Below are clouds of points in 13 dimensions, each taken in no order from a shape made of curves.
After each cloud, say how many separate pieces and how many holes its shape has (a theta shape has two holes).

Mef, 55 rows:
[[ -6.0 -20.0 -20.7  30.8 -38.4 -75.6  37.2  13.7  42.0   6.0  20.9 -68.7
  -16.7]
 [-11.5  15.0  33.3  -8.3 -21.5  37.0  -9.4 -29.6 -27.6  70.9 -10.6  39.7
   31.0]
 [  2.6 -14.2 -26.3  20.9 -31.0 -47.6  31.2   5.6  43.7  -3.1  25.1 -59.9
   -9.4]
 [  8.5  -0.7 -10.8   1.6 -38.2 -20.0  32.9  -9.6  37.3  13.3  31.4 -50.9
    0.6]
 [  5.7  -3.0 -51.0  22.3  39.3  25.2 -31.5  -3.3   1.7 -41.2 -21.1  29.8
   17.5]
 [ -7.0   4.2  -7.2  10.8  -3.5  16.9 -13.6 -14.9  -7.6  21.4 -12.0  23.7
   21.9]
 [-20.2  19.1  42.3 -13.8 -14.7  35.7 -22.3 -23.9 -48.1  68.3 -18.4  54.1
   29.9]
 [  5.2 -10.4 -26.6  17.7 -30.1 -37.6  31.3   1.8  43.4  -6.4  25.9 -56.5
   -5.5]
 [ -3.6 -18.3 -21.5  29.5 -36.6 -68.2  36.7   9.7  42.5   4.4  22.2 -66.9
  -13.6]
 [  7.0  12.6  -0.7  -1.1  -4.2  55.6  -8.0 -29.1  -1.1  31.2   0.2  28.3
   32.8]
 [  5.1  11.3   3.2  -1.9  -7.1  54.5  -7.2 -30.1  -2.2  37.6  -0.4  29.5
   32.0]
 [ -7.6 -24.7 -21.6  35.4 -34.0 -83.5  36.3  18.2  40.7   0.9  17.8 -68.8
  -20.9]
 [  1.5  -0.1 -42.3  20.1  32.4  24.4 -30.5  -4.6  -3.9 -27.7 -21.2  33.4
   17.4]
 [ -9.1 -28.1 -47.1  41.0   0.9 -90.9  12.9  33.5  31.6 -35.5  -6.3 -44.7
  -31.2]
 [  0.2  11.7  11.0  -4.2 -15.1  51.5  -5.0 -31.5  -7.8  51.9  -1.0  30.5
   32.5]
 [ -3.4   3.4 -18.4  13.7   8.7  18.9 -20.9 -11.4  -9.7   5.2 -17.3  28.9
   22.5]
 [ -4.1  13.4  19.6  -5.3 -20.2  40.8  -4.7 -30.6 -13.5  63.9  -3.7  31.3
   31.2]
 [ -7.6 -28.9 -37.1  41.7 -13.3 -88.1  24.8  27.4  38.2 -21.6   3.1 -58.7
  -27.1]
 [ 12.2  -2.0 -62.7  26.2  52.6  32.8 -35.4   0.0   8.7 -70.5 -18.2  27.5
   15.6]
 [  9.4  11.8  -4.6  -0.5  -1.9  57.2  -9.5 -28.8   3.1  19.8   1.3  25.4
   32.0]
 [ -6.4   5.1  -2.8  10.4  -5.7  16.3 -10.5 -15.0  -7.2  28.4 -10.3  21.2
   21.4]
 [ -6.3   5.4  -0.6   9.5  -7.9  16.7  -8.5 -17.4  -7.6  31.6  -9.5  21.0
   22.1]
 [-19.8  18.9  42.7 -13.7 -15.6  36.3 -20.0 -25.0 -46.4  70.1 -17.7  53.4
   29.9]
 [ -9.1 -26.2 -25.8  39.1 -28.7 -86.5  33.7  20.9  42.0  -4.9  13.7 -67.1
  -22.2]
 [ -5.0   4.0 -11.7  13.1   2.4  16.8 -17.0 -13.4  -7.4  14.2 -15.3  25.9
   21.7]
 [ -4.2   3.0 -21.8  13.6  12.9  21.0 -22.6 -11.4  -8.6   0.8 -17.7  30.3
   20.7]
 [-13.4  17.2  35.3  -9.8 -20.5  35.8 -11.9 -29.0 -31.4  71.7 -12.8  43.0
   29.5]
 [  0.5   1.2 -34.9  17.6  27.4  27.1 -29.0  -8.3  -6.4 -18.6 -21.4  35.9
   20.4]
 [ -0.7   2.8 -30.4  16.2  21.9  24.6 -26.7  -8.9  -7.8 -11.0 -20.2  33.9
   20.9]
 [ -2.1  12.5  18.1  -5.5 -19.7  44.3  -5.3 -30.4 -11.3  62.0  -2.6  31.0
   30.7]
 [ -8.3  14.3  27.5  -5.9 -21.2  37.4  -7.0 -30.7 -20.3  69.9  -8.5  34.4
   30.6]
 [-16.6  19.4  42.3 -12.0 -16.5  36.8 -16.9 -27.7 -41.1  72.4 -16.0  50.0
   31.6]
 [ -2.5 -18.3 -22.7  27.0 -35.6 -63.1  35.6   9.5  42.7   3.0  23.0 -65.7
  -13.8]
 [ -8.2 -27.2 -31.0  39.8 -24.1 -87.2  30.7  23.8  40.0 -12.1  10.2 -66.2
  -23.4]
 [  7.7  -3.3 -14.1   5.6 -33.5 -21.4  32.3  -7.1  37.7   5.6  30.0 -50.7
   -1.3]
 [  1.2 -15.5 -24.9  23.4 -33.8 -54.3  33.3   6.7  42.9  -1.0  24.1 -62.8
  -10.2]
 [  8.2  -4.8 -20.1   9.0 -30.5 -25.6  29.6  -4.4  39.4  -1.4  30.1 -51.8
   -1.7]
 [  7.1 -10.3 -26.4  15.1 -28.4 -34.4  29.1  -0.1  42.7  -5.5  26.2 -56.1
   -3.9]
 [ -1.2  11.8  15.9  -3.7 -16.6  46.8  -5.2 -30.5  -8.9  57.2  -2.4  30.6
   30.9]
 [ -7.3 -28.5 -41.3  41.3  -6.2 -89.0  19.1  29.6  35.9 -28.7  -1.0 -53.0
  -27.6]
 [  1.1   0.1 -40.2  19.6  31.5  26.1 -29.7  -5.4  -4.7 -25.8 -22.2  33.0
   18.7]
 [ -1.9   3.3 -27.3  15.3  19.4  24.2 -26.2  -9.8  -8.0  -7.8 -19.4  33.0
   21.0]
 [ -7.3  13.0  25.3  -7.1 -20.6  38.0  -4.7 -29.5 -18.4  66.6  -6.7  34.6
   31.4]
 [  2.5  11.8   6.9  -2.5 -10.6  52.6  -6.3 -30.4  -4.2  44.5  -1.3  30.3
   33.2]
 [ -9.9 -26.7 -47.1  39.1   4.2 -91.2  11.9  34.1  28.3 -37.8  -9.4 -42.5
  -33.5]
 [  7.7  -4.5 -22.9  11.8 -29.4 -28.4  29.9  -0.9  41.3  -6.1  26.8 -53.3
   -2.4]
 [  3.1  -1.1 -46.4  21.0  35.1  24.6 -30.8  -3.9  -2.7 -32.4 -20.7  33.1
   16.5]
 [ -7.6 -22.4 -21.0  34.0 -37.2 -80.8  36.2  16.4  41.7   4.0  19.5 -70.7
  -18.9]
 [ -6.9 -27.9 -33.3  40.8 -18.4 -86.9  28.0  25.3  39.3 -16.5   7.3 -63.5
  -24.9]
 [  9.4  -3.2 -60.1  26.7  47.6  30.7 -34.0  -0.9   7.0 -61.5 -19.8  29.0
   16.4]
 [-15.1  17.6  39.9 -11.3 -20.3  36.5 -15.0 -28.1 -36.9  72.2 -13.5  48.3
   31.3]
 [ -7.1 -28.2 -43.0  41.2  -2.9 -89.0  17.7  29.1  34.8 -30.5  -2.3 -50.2
  -27.9]
 [  6.2  -1.8 -54.4  24.3  41.8  26.2 -30.9  -1.5   4.3 -46.7 -21.2  29.6
   16.4]
 [ -0.2   1.7 -37.8  18.9  28.3  25.7 -30.4  -6.6  -6.8 -20.5 -21.6  35.0
   20.5]
 [-19.0  18.6  42.8 -13.6 -16.9  36.2 -18.1 -26.5 -43.7  71.1 -17.0  51.2
   30.5]]
pieces | 3
holes | 0

Gadat, 80 rows:
[[ -6.8  -7.4  21.0   6.3  -1.7  13.6  45.8  16.6 -28.9 -14.7 -41.6  22.3
  -43.3]
 [ 10.2   8.3  -1.2 -10.3   4.8  -8.0 -39.0  -6.7  25.5   3.0  40.1 -27.7
   29.2]
 [ -1.6 -15.1  25.5  -5.3   0.1  18.2  38.9  24.1 -24.8 -16.0 -41.3  21.6
  -47.3]
 [ -2.5  46.7 -56.8  49.5 -26.3 -43.6 -20.9 -45.1  18.8   7.2  33.0 -52.1
   77.5]
 [-12.8   9.2   2.0  15.7 -16.0  -6.5  34.2   0.1 -18.0 -12.4 -26.1  -0.2
   -9.8]
 [ -5.4 -10.0  -8.9  -5.0   5.9   7.8  28.5  23.4  -5.1 -11.8 -21.9  21.1
  -34.6]
 [ 21.6 -13.3  36.8 -48.8  26.2   8.1 -61.3   6.7  43.8  10.0  63.1 -20.8
   19.2]
 [-25.3  15.5  -6.7  41.3  -3.1  -1.6  69.2  -6.1 -37.1  -7.1 -41.8  29.4
  -30.8]
 [ -5.0 -11.3  -8.3  -8.3   5.4   8.1  26.6  24.7  -3.6 -12.2 -21.5  19.5
  -34.2]
 [  6.8 -27.2  22.4 -25.2   5.2  21.5  22.0  37.1 -10.4 -16.8 -33.9  19.0
  -50.6]
 [-10.5  -2.2 -10.4   4.0   2.2   4.3  33.0  14.9  -9.6 -11.2 -22.0  18.9
  -27.8]
 [ -3.1 -11.0  -2.9 -10.7   0.4   5.9  21.9  23.1  -2.4 -11.9 -21.4  12.7
  -30.1]
 [ -2.3 -11.2   0.5 -10.7  -1.9   5.2  20.6  21.2  -3.3 -12.8 -21.8   9.1
  -27.8]
 [ 13.8   4.3   2.4 -17.1  11.5  -6.2 -45.7  -6.8  32.0   7.6  48.6 -27.5
   30.3]
 [ -2.3  -6.5  18.5  -4.0 -13.8   2.6  24.5  13.9 -12.9 -15.5 -29.8  -2.0
  -21.1]
 [  2.8  23.9 -20.2  12.7 -12.2 -17.5 -25.1 -16.1  14.4  -0.7  25.9 -34.2
   41.2]
 [ -8.9  -5.1 -10.3   0.6   3.6   5.0  32.0  18.3  -7.7 -11.5 -21.7  19.7
  -31.4]
 [-10.6  -2.3  16.7  13.7  -1.6  10.8  50.9  11.8 -31.5 -13.8 -41.7  23.2
  -40.8]
 [ -2.9  50.2 -57.1  56.0 -31.2 -46.5 -20.0 -49.2  18.1   6.8  34.6 -55.3
   83.7]
 [ 13.1 -37.5  16.5 -43.0  15.2  25.3   8.0  48.3   4.0 -14.9 -25.0  22.5
  -56.0]
 [  9.5   9.8  -3.6  -6.5   1.6  -8.5 -35.5  -7.0  22.6   1.5  37.0 -28.2
   31.0]
 [ 13.5 -40.1  15.5 -46.6  17.5  27.7   5.7  50.3   6.2 -13.7 -23.2  23.4
  -57.3]
 [ -1.3  35.6 -39.7  30.5 -18.2 -30.0 -23.3 -30.2  16.1   3.5  28.9 -43.4
   58.6]
 [-13.8   9.3  -4.5  16.1 -11.6  -5.0  36.1   1.8 -16.5 -10.7 -24.4   4.8
  -11.9]
 [-13.5   6.7  -7.6  13.4  -6.6  -2.7  35.7   5.6 -14.6 -11.2 -23.3   9.7
  -16.3]
 [ -2.1  -9.0  13.2  -8.1 -10.0   3.5  19.8  16.5  -7.2 -15.5 -24.2   0.0
  -21.8]
 [-21.6  12.0   0.8  35.2  -2.7   2.2  64.2  -2.8 -36.4  -9.6 -40.7  26.4
  -32.7]
 [ -8.6   2.2  12.6   7.0 -16.8  -3.1  30.2   5.2 -17.9 -14.5 -30.3  -2.3
  -15.1]
 [ -7.7  -5.6  19.5   9.1  -1.0  13.3  48.5  14.4 -29.3 -14.4 -41.7  22.7
  -42.2]
 [  6.8  13.2  -8.3  -2.2  -2.5 -10.1 -31.2  -8.0  19.4   0.5  32.1 -29.1
   31.9]
 [-19.0   7.3   5.3  30.5  -2.8   4.5  61.7   0.3 -35.4 -10.1 -41.3  26.2
  -34.5]
 [-11.1   5.8   8.5  11.0 -17.1  -4.8  32.3   2.0 -18.3 -14.0 -28.7  -2.6
  -11.8]
 [  0.1 -18.2  26.3  -9.2   1.4  19.7  35.9  27.7 -23.8 -18.2 -40.5  20.6
  -48.1]
 [ -3.1  55.9 -51.6  66.1 -41.2 -48.4 -15.2 -53.1  14.2   1.9  33.8 -57.5
   92.5]
 [  5.8  15.8  -8.9   1.1  -5.3 -11.6 -30.0  -9.9  18.0   0.0  29.9 -30.1
   33.3]
 [ -4.4 -11.9  24.0  -0.5  -0.4  16.6  42.6  21.3 -27.1 -16.1 -42.1  21.2
  -45.9]
 [  8.4 -30.2  19.7 -30.3   7.6  23.4  18.5  40.4  -6.2 -16.5 -31.2  19.4
  -51.6]
 [ -0.3  31.7 -33.1  24.5 -16.2 -26.5 -23.3 -25.5  15.6   1.9  27.6 -40.8
   52.1]
 [ -2.8  -9.0   8.9  -9.4  -8.2   3.3  19.2  17.1  -6.0 -14.0 -23.9   1.2
  -23.0]
 [-27.7  18.6 -11.8  45.4  -4.3  -3.2  73.1  -9.3 -38.4  -7.4 -41.8  30.9
  -30.0]
 [  5.6 -23.8  24.8 -19.9   2.6  20.7  26.6  33.7 -15.5 -17.4 -37.2  18.4
  -49.9]
 [  4.9  19.2 -13.9   5.9  -8.3 -14.2 -27.2 -12.5  16.3  -0.9  27.7 -31.3
   36.0]
 [  1.1  28.1 -27.4  19.8 -15.4 -22.3 -24.5 -22.7  14.3   1.1  27.0 -38.1
   47.4]
 [ -2.3  -8.7  16.2  -8.2 -10.9   3.4  21.2  15.3  -9.8 -15.3 -26.6  -1.4
  -22.1]
 [ 16.8 -44.8  14.9 -55.5  22.8  30.6  -0.5  55.2  13.2 -12.1 -19.1  26.3
  -61.0]
 [ -3.5 -11.8  -5.8  -9.5   4.1   7.4  24.0  24.1  -3.5 -12.5 -21.1  17.2
  -32.7]
 [-15.9   4.8   9.1  24.6  -2.0   5.8  58.2   3.6 -34.1 -11.3 -41.4  25.0
  -36.5]
 [ 21.5  -6.7  22.2 -41.0  27.6   1.6 -64.4  -1.5  46.8  13.6  68.9 -25.3
   29.2]
 [ -3.0  54.2 -54.0  63.1 -38.0 -48.6 -16.8 -52.9  15.5   3.3  33.8 -57.0
   90.4]
 [ 11.3 -34.5  16.5 -38.0  12.8  24.7  11.4  45.4   0.5 -15.6 -26.5  21.5
  -53.4]
 [ -5.4  -2.9  17.5  -0.6 -14.5   0.0  26.4   9.9 -15.3 -14.7 -30.6  -2.4
  -19.2]
 [ 15.5   2.9   4.4 -21.7  16.2  -5.2 -50.1  -6.5  36.2   9.0  54.9 -27.3
   31.4]
 [ 21.1  -3.9  17.4 -38.6  26.5   0.0 -63.7  -3.3  46.6  14.1  69.3 -25.9
   30.7]
 [-22.7  13.1  -0.9  36.9  -3.1   0.9  65.7  -3.9 -36.2  -8.8 -41.6  28.0
  -32.4]
 [ 12.3   6.5   0.1 -14.1   9.3  -6.8 -43.4  -6.0  29.1   4.8  44.9 -27.3
   29.5]
 [ -3.0  48.1 -56.5  52.6 -27.5 -45.1 -20.6 -46.9  18.6   6.6  34.3 -53.8
   80.9]
 [ -2.1  42.1 -51.2  42.1 -22.1 -38.9 -22.3 -39.2  18.5   6.5  31.8 -48.7
   70.3]
 [ 21.0 -20.4  47.1 -52.6  24.9  13.1 -55.9  12.6  40.5   4.5  53.7 -17.4
   10.9]
 [  6.6 -25.3  22.5 -22.6   3.7  21.3  23.4  35.7 -12.0 -17.1 -35.4  19.2
  -49.9]
 [ -3.3  43.8 -54.3  46.1 -23.6 -41.6 -21.4 -42.9  18.6   6.5  32.9 -51.3
   74.2]
 [  8.8 -30.2  19.3 -32.0   8.4  22.9  17.2  40.9  -4.7 -16.5 -29.3  19.6
  -51.9]
 [-13.1   0.8  13.6  18.8  -2.2   9.0  54.1   8.0 -32.1 -13.2 -41.8  23.5
  -38.5]
 [-14.3  11.1  -0.7  16.4 -14.6  -5.9  34.6  -0.2 -17.5 -12.0 -25.5   1.8
   -9.6]
 [ -3.1  -8.2  18.1  -6.3 -12.6   3.2  23.1  14.0 -12.2 -15.8 -29.0  -1.9
  -21.8]
 [ -6.6  -1.8  15.2   2.9 -15.8  -0.1  28.5   8.4 -15.9 -15.4 -31.5  -2.1
  -18.1]
 [ 20.1  -2.9  14.3 -35.3  25.5  -2.2 -61.5  -4.2  45.8  14.0  67.8 -26.8
   31.5]
 [ 16.6   1.4   6.8 -25.5  19.9  -4.9 -55.5  -6.2  39.5  10.6  59.8 -26.8
   31.8]
 [  4.6 -22.2  25.4 -18.5   2.7  21.3  28.3  32.8 -16.8 -16.9 -38.2  19.1
  -49.4]
 [ 18.8 -48.5  15.6 -62.0  26.6  32.8  -5.3  58.2  18.0 -10.4 -16.9  27.1
  -64.8]
 [ 21.3 -12.2  33.4 -47.3  27.2   7.6 -63.0   4.2  45.5  11.4  65.3 -22.4
   22.5]
 [ 19.1  -0.6   9.6 -30.2  22.7  -3.1 -58.7  -5.4  42.5  12.9  63.9 -27.0
   31.6]
 [-12.7   3.4  -9.2  10.1  -2.6  -0.4  35.4   9.9 -12.6 -11.4 -22.2  13.8
  -21.2]
 [ 20.9  -8.6  25.9 -44.0  27.3   4.1 -64.1   1.2  46.6  12.6  68.9 -24.5
   26.2]
 [  1.8 -18.9  26.8 -12.3   1.8  19.9  33.0  30.3 -21.0 -16.8 -40.1  19.4
  -49.0]
 [ -2.1  39.0 -45.7  36.8 -19.9 -34.9 -22.8 -35.6  18.0   5.4  30.3 -46.4
   64.7]
 [  4.2 -21.8  26.1 -16.2   2.5  20.8  29.8  32.4 -18.7 -17.7 -38.9  18.9
  -50.0]
 [ 21.5 -16.3  41.6 -50.6  25.8  10.6 -59.4   9.3  42.4   7.4  59.8 -19.8
   16.3]
 [ -3.0  53.1 -54.5  61.1 -35.2 -46.8 -18.0 -51.4  17.0   4.6  34.1 -56.0
   87.6]
 [  1.8  25.7 -22.9  15.8 -12.8 -19.3 -25.1 -18.8  14.5   0.7  27.5 -35.6
   43.8]
 [ -2.6 -10.1   5.8 -10.1  -6.0   3.9  19.3  18.8  -4.8 -13.9 -22.5   4.2
  -23.8]]
pieces | 3
holes | 1
